Families of rows that turns and mirrors carry onto each other, the same ones carrying the whole set onto itself: the rest of each named row's family, in list order:
4 families of 8 rows:
j_974: -11, 15, -38, 3, -3, -9, -16, 21, -17, 8, 12, 22, 34, 6, -24, 20, -9, 24, -5, -21, 6, 8, 27, -12, -15, -10
j_851: -16, -11, 12, 7, -30, -20, -37, 19, -22, -33, -37, 15, 13, -9, -13, -12, 3, -6, 2, 15, -19, 6, 19, 1, -14, -8
j_953: -6, -9, 0, -3, -18, -39, -41, 9, 3, -13, -20, 9, 1, -3, -18, -9, -3, -22, -3, 18, -26, -10, 14, 8, -19, -14
j_503: -5, 1, 12, 8, -13, -33, -21, 5, -1, -5, -28, 18, 12, -10, -2, -13, 0, -48, -8, 25, 0, -12, 22, 3, -40, -17
j_99: 18, 27, 12, -13, 9, 11, 8, 19, -16, -47, -11, 35, -1, -5, 17, 3, -4, -15, 28, -25, -10, 12, 38, -12, -29, -16
j_301: 9, 35, -2, -19, -7, 26, 14, 17, -20, -16, -10, 24, -9, 4, 42, 5, -3, -19, 17, -8, -3, 20, 45, -3, -21, -19
j_164: -5, -3, -41, 5, 18, 0, -12, 15, -12, 34, 0, 13, 27, -5, -10, 27, -19, 15, 9, -19, 6, 2, 25, 4, -18, 16
j_796: -10, 28, -11, 9, -6, 18, -42, 14, 1, -4, -12, -14, 8, -7, 12, 37, 17, -12, -5, -2, -15, 0, -12, -2, 22, 6
j_252: -26, 17, -3, 22, 8, 10, -38, 2, -2, -7, -24, -23, 5, 14, 16, 24, 0, -1, 1, -15, -20, -7, -19, 16, 2, -4
j_36: -14, 19, -12, 9, 3, 3, -36, 11, 20, -2, 1, -18, -11, 13, 15, 30, 9, -13, -3, -29, -18, -6, -7, 7, 14, -4
j_272: -9, 3, -29, 3, 11, -9, -8, 22, 5, 17, 30, 20, 15, -4, -8, 19, -14, 20, -9, -40, 13, 1, 30, 0, -24, 11
j_949: 9, 27, 28, 0, 20, 23, -5, 7, -12, -12, 17, 21, 21, -19, 7, -3, 17, -14, -6, 15, 6, 5, -5, -12, -54, -26
j_806: 2, 5, 8, -1, -7, 23, 14, 24, -10, -38, -23, 33, 12, -5, 22, -6, 5, 0, 16, -39, -9, 36, 34, -18, -44, -11
j_640: -24, 32, 4, 22, -12, -34, 17, 10, 1, -27, 17, 7, 3, 2, 11, 40, 5, 18, -10, -18, 24, 8, 2, 2, -43, 23
j_349: -13, 19, 25, -37, 9, 24, -2, 14, 27, 0, -11, 13, 3, -6, 21, 37, 18, 4, 24, 15, -33, 16, 42, 5, -34, 14
j_281: -13, -5, -5, -2, -11, -34, -25, 22, -14, -7, -45, 23, 15, -19, -6, -13, -10, -17, -1, 20, -12, -21, 6, 14, -29, -4
j_955: -26, 1, 7, 27, -3, 4, -37, -2, 18, -7, -13, -32, -3, 12, 8, 26, 14, -27, 1, -10, -11, 6, -4, 2, -13, -21
j_739: -13, 20, 12, -23, -3, 12, 13, 15, 42, 11, -28, 16, 8, 4, 35, 34, 35, -3, 7, 5, -27, 23, 25, -7, -35, 19
j_756: 1, 53, -2, 20, -5, -27, 6, -2, 13, -4, -4, 19, 24, 19, 20, 29, 11, 3, -41, -3, 6, 0, -4, 3, -26, 31
j_336: 27, 19, 29, 6, 18, 6, -23, 7, -5, -28, 12, 15, 15, -34, -5, -2, 10, -24, -9, 14, -11, -3, -18, -9, -44, 2
j_492: -4, -2, 18, 8, -15, 18, 0, -14, 21, -13, -9, -3, 4, 5, 18, -10, -27, 13, -22, 4, -26, 27, 48, 18, -39, 31
j_676: 16, 17, -1, -13, 3, 13, 15, 29, -20, -28, -38, 30, -12, 5, 38, -2, -4, -12, 27, -24, -11, 17, 24, 1, -28, -6
j_657: -27, 22, 19, -30, -21, 12, 4, 10, 12, 4, 2, 1, -7, 3, 23, 29, 15, 21, 9, 39, -30, 26, 29, 12, -37, 7
j_701: 0, -10, -2, 15, -17, 7, 5, -16, 19, 6, -12, 4, 19, 24, 6, -15, -12, 22, -29, 1, -24, 38, 36, 5, -42, 15
j_897: -14, 44, 2, 17, 6, -34, 23, -2, 6, -16, -12, 16, 17, 22, 14, 33, 1, 29, -2, -8, 10, -7, -6, 8, -37, 28
j_540: -12, 9, 15, -31, 1, 9, 9, 15, 23, 12, -23, 8, 3, 5, 17, 30, 18, 19, 22, 26, -41, 22, 10, 9, -53, 15
j_452: 11, 14, 33, 3, 6, 14, -19, 24, -4, -19, -12, 27, 23, -45, 13, 12, 28, -19, -12, 11, -3, 11, -15, -16, -47, 23
j_277: 14, 10, 22, 0, 29, 24, -12, 19, -14, -15, 0, 13, 19, -34, 9, -5, 14, 3, 1, 8, -2, 3, -35, -3, -46, -2
j_623: 16, 3, -7, 20, -12, 14, 17, -17, 10, -4, -22, -5, 11, 4, 19, -12, -36, 10, -16, 3, -22, 27, 20, 10, -47, 38
j_96: -16, 37, 19, 14, -2, -33, 13, 2, 23, -17, 6, 21, 10, 7, 18, 21, -2, 16, -31, -9, 10, -6, 12, 13, -41, 39
j_608: 1, 5, -1, 17, -33, 4, 10, -6, -2, -9, 5, -8, -1, -13, 21, 1, -27, 5, -30, 15, -7, 31, 31, 15, -42, 42
j_648: -13, -10, -34, 11, 1, -9, -11, 23, 4, 23, 11, 3, 9, -14, -7, 41, -3, -12, 11, -29, 19, 11, 32, -8, -22, 8

The rest of the family of j_492: j_953, j_99, j_36, j_272, j_349, j_336, j_96
The rest of the family of j_503: j_301, j_949, j_640, j_955, j_657, j_608, j_648
The rest of the family of j_277: j_164, j_252, j_281, j_676, j_897, j_540, j_623

